(in the rows, 128 means zero)
Each path is a new rotation, seen through one point. The rows after it are directions, each followed by how far the rotation turns it, in degrees a step (0 if it stays put).
Each turn is a multiple of 5 degrees from 10 to 175, or 0.
Each row of a path follows its step; steps can be skipped.
Path 1:
step 0: [132 125 129 125 129 125 124 118 130 132 133 121 129 131 122 128 126 130
 124 127 113 140 125 132 130 139 122 126 124 131 126]
step 1: [128 126 130 134 122 138 138 124 132 126 117 123 111 128 128 120 126 122
 126 130 125 130 132 128 132 124 130 129 132 122 127]
step 2: [121 126 126 128 131 133 121 127 137 127 138 124 128 132 128 130 131 124
 123 132 131 127 120 137 128 123 138 125 135 134 141]
step 3: [126 127 130 128 120 127 131 124 131 132 127 134 128 126 121 130 117 133
 128 132 122 137 116 128 123 140 116 131 132 131 130]
step 4: [129 120 124 136 131 128 133 126 134 130 119 121 127 142 126 126 126 121
 127 130 130 141 137 129 132 123 127 127 129 125 126]
step 5: [128 129 134 128 125 133 124 121 133 128 129 129 123 122 130 132 125 136
 123 127 133 130 121 141 135 118 134 119 127 125 138]
step 6: [115 120 122 131 129 128 129 120 130 129 133 124 131 128 121 122 124 132
 128 124 113 127 121 132 120 133 122 130 130 125 131]
step 7: [136 126 128 125 128 127 130 123 131 127 112 127 119 133 122 120 126 123
 126 129 127 137 132 134 129 130 135 130 137 137 127]
step 8: [128 123 135 128 128 140 126 127 132 134 135 123 127 128 131 135 127 121
 119 135 126 136 122 135 130 128 135 122 124 122 133]
step 9: [122 131 123 132 125 130 127 126 140 124 129 122 119 126 122 127 118 134
 126 129 121 125 123 123 133 130 116 131 132 129 137]
step 10: [119 126 126 136 128 122 136 122 129 132 123 130 124 139 125 120 132 121
 127 128 135 140 125 134 124 127 131 127 131 137 129]
[128 127 128 126 126 127 128 125 126 131 130 128 131 125 128 130 128 128
 128 130 124 129 126 123 129 125 128 126 129 129 130]  125
[128 129 128 132 128 128 131 128 126 130 126 126 129 127 123 127 127 126
 126 125 129 126 132 126 130 129 128 127 132 129 128]  125
Path 2:
step 0: [119 134 124 129 128 115 120 138 127 136 125 130 131 126 117 129 126 133
 135 127 127 129 126 136 131 122 122 128 137 126 126]
step 1: [119 136 127 127 131 128 127 130 132 130 132 120 138 130 124 131 130 118
 122 133 123 132 127 124 132 139 134 128 119 121 122]
step 2: [128 125 135 122 126 122 143 131 130 125 125 131 130 126 128 129 122 139
 126 125 122 128 138 115 126 133 128 135 131 128 133]
step 3: [129 124 125 129 125 116 120 133 122 126 120 136 121 123 134 128 135 125
 120 127 122 127 122 135 132 132 123 139 135 122 123]
step 4: [126 125 126 119 133 136 132 118 131 129 128 134 131 125 134 132 131 115
 123 129 122 137 135 133 136 126 131 123 123 122 129]
step 5: [131 119 132 122 130 127 130 133 130 125 118 126 122 125 116 130 120 136
 133 123 118 132 127 125 129 118 129 118 132 127 130]
step 6: [125 140 126 127 125 126 114 129 128 121 129 119 126 125 132 125 127 123
 125 120 119 119 119 132 128 127 132 126 131 125 120]
step 7: [118 141 128 126 124 137 137 123 135 126 128 130 129 125 137 130 134 134
 134 131 121 129 139 129 126 128 131 126 125 126 132]
step 8: [124 127 125 126 132 122 121 138 128 125 119 133 117 127 126 124 126 137
 138 140 128 135 125 120 124 130 124 128 132 127 128]
step 9: [125 134 121 113 129 123 124 129 133 129 140 132 131 132 128 125 129 111
 128 129 128 122 124 125 132 129 124 132 131 121 126]
step 10: [126 128 136 129 132 129 144 129 132 134 128 126 126 128 121 134 135 131
 132 122 122 129 132 125 130 125 123 131 122 115 135]
[128 130 128 126 128 125 123 129 129 126 131 129 128 129 126 126 131 128
 124 127 129 131 126 130 127 126 130 130 129 129 128]  130
Path 3:
step 0: [122 121 131 115 130 129 125 125 127 127 122 127 125 122 126 129 125 127
 140 133 126 134 124 133 128 136 127 124 136 124 120]
step 1: [133 122 118 124 120 132 129 139 134 133 135 129 125 127 123 136 126 121
 127 126 127 130 129 132 135 130 126 122 121 130 131]
step 2: [124 122 136 128 129 133 136 124 132 122 131 120 128 134 130 127 123 124
 134 133 127 119 132 135 124 124 125 132 122 130 136]
step 3: [130 138 122 134 128 133 129 134 122 130 134 123 129 138 128 124 122 128
 135 129 131 129 126 117 131 123 133 135 130 126 127]
step 4: [129 126 131 133 134 125 132 128 118 125 119 127 126 134 135 123 134 130
 127 119 129 132 133 132 130 128 129 122 139 124 137]
step 5: [131 131 128 130 123 129 125 123 132 128 121 133 134 121 129 129 129 134
 126 127 115 140 127 120 137 122 129 128 127 134 129]
step 6: [130 122 127 132 127 129 118 120 128 129 127 131 119 123 132 126 133 125
 120 143 133 125 127 134 133 130 126 130 130 129 128]
step 7: [129 138 130 126 115 120 127 131 128 129 129 124 139 130 128 133 135 127
 126 134 131 120 131 127 129 133 125 126 121 130 122]
step 8: [121 126 130 125 131 128 131 128 128 129 121 124 128 127 129 121 123 121
 134 132 130 129 122 126 118 144 133 124 125 120 126]
step 9: [128 124 122 124 125 129 135 137 128 127 133 129 134 126 120 130 124 128
 122 118 138 140 128 129 132 130 129 128 122 125 131]
step 10: [119 119 132 128 131 124 134 125 129 123 132 131 121 130 130 119 122 132
 127 126 124 125 135 132 124 119 130 128 120 135 132]
[128 126 130 131 128 130 127 127 124 129 131 126 128 126 130 129 129 126
 128 128 129 123 128 126 129 126 127 131 124 131 126]  85
[130 129 126 128 130 127 129 127 131 125 128 130 127 127 128 128 125 127
 126 132 130 129 130 130 128 125 125 132 125 129 130]  90
Path 4:
step 0: [134 132 132 123 130 129 123 129 128 130 110 131 126 125 134 125 124 121
 132 130 132 133 123 134 130 127 134 136 133 126 122]
step 1: [126 121 133 120 127 123 136 125 130 128 135 125 141 130 125 133 127 125
 128 126 127 128 125 127 133 123 136 138 136 127 125]
step 2: [136 133 126 133 131 135 137 129 121 137 130 130 131 127 138 126 132 129
 125 132 134 131 125 117 129 134 136 131 131 125 129]
step 3: [129 136 130 115 118 118 130 128 129 124 132 131 122 126 132 126 134 129
 129 132 129 126 138 128 134 134 130 131 131 125 130]
step 4: [124 124 127 123 127 128 133 127 124 129 112 127 128 118 134 131 128 130
 129 124 140 129 129 128 123 126 128 135 126 122 123]
step 5: [132 135 131 121 129 124 134 127 129 125 131 131 144 133 122 122 124 126
 133 126 133 128 125 134 128 127 132 133 127 119 133]
step 6: [128 132 130 134 127 129 131 127 123 132 127 125 139 134 142 125 141 130
 126 130 133 130 130 125 130 126 124 131 135 131 124]
step 7: [134 136 125 124 116 125 131 128 129 133 126 122 121 131 129 124 123 132
 131 126 129 133 135 133 131 133 138 134 135 131 133]
step 8: [123 124 126 125 126 129 126 119 136 129 126 133 129 124 134 131 129 128
 125 123 133 133 131 125 134 127 128 140 128 117 118]
step 9: [141 125 121 124 132 120 135 136 123 123 131 130 137 128 134 129 122 133
 131 126 128 128 126 129 124 125 131 133 129 119 130]
step 10: [127 129 128 133 121 128 133 120 124 124 131 124 133 132 131 122 143 127
 129 126 134 122 131 122 127 130 128 127 130 117 133]
[125 129 126 130 127 128 130 130 126 133 131 128 127 131 129 126 130 126
 125 130 128 125 128 129 128 128 130 130 127 130 130]  85
Path 5:
step 0: [125 132 129 125 126 127 122 128 129 131 126 124 130 127 123 120 145 124
 130 128 125 126 140 118 126 124 124 124 118 123 127]
step 1: [123 129 130 136 125 132 123 138 134 127 124 127 131 128 131 125 135 133
 127 135 134 123 131 125 124 131 128 111 123 127 129]
step 2: [120 138 129 132 125 120 124 136 125 131 131 133 127 127 136 131 138 123
 128 130 121 127 139 123 126 129 133 120 131 122 131]
step 3: [120 128 132 134 131 116 129 138 131 123 125 130 131 124 131 128 132 133
 129 122 124 129 132 132 136 130 133 118 117 129 125]
step 4: [118 131 130 129 133 119 136 136 121 128 123 134 131 134 127 135 139 133
 126 132 129 136 131 127 126 128 126 123 130 127 121]
step 5: [133 124 132 130 140 115 127 133 123 122 120 127 133 127 130 123 135 131
 123 136 119 129 128 126 128 129 125 125 122 121 128]
step 6: [126 121 130 127 134 124 128 126 137 129 117 139 132 127 130 129 131 131
 137 137 125 140 130 123 123 129 127 122 129 125 124]
step 7: [134 124 130 134 133 126 126 132 128 124 127 133 131 133 123 125 131 126
 130 140 120 135 139 122 128 115 134 125 125 130 131]
step 8: [131 119 139 122 123 128 131 134 138 126 123 130 133 127 121 128 140 129
 134 132 123 123 134 119 131 126 136 124 127 128 124]
step 9: [134 127 129 127 121 132 127 145 128 126 124 130 124 127 129 136 131 132
 124 142 126 130 137 129 124 126 135 123 128 132 126]
step 10: [127 132 140 125 128 125 128 137 130 130 121 129 122 121 131 127 132 123
 126 127 115 129 140 124 126 133 134 133 126 132 126]
[127 127 128 127 129 133 126 126 128 128 130 130 127 130 125 128 129 129
 126 126 125 129 127 133 129 131 129 127 129 126 130]  0
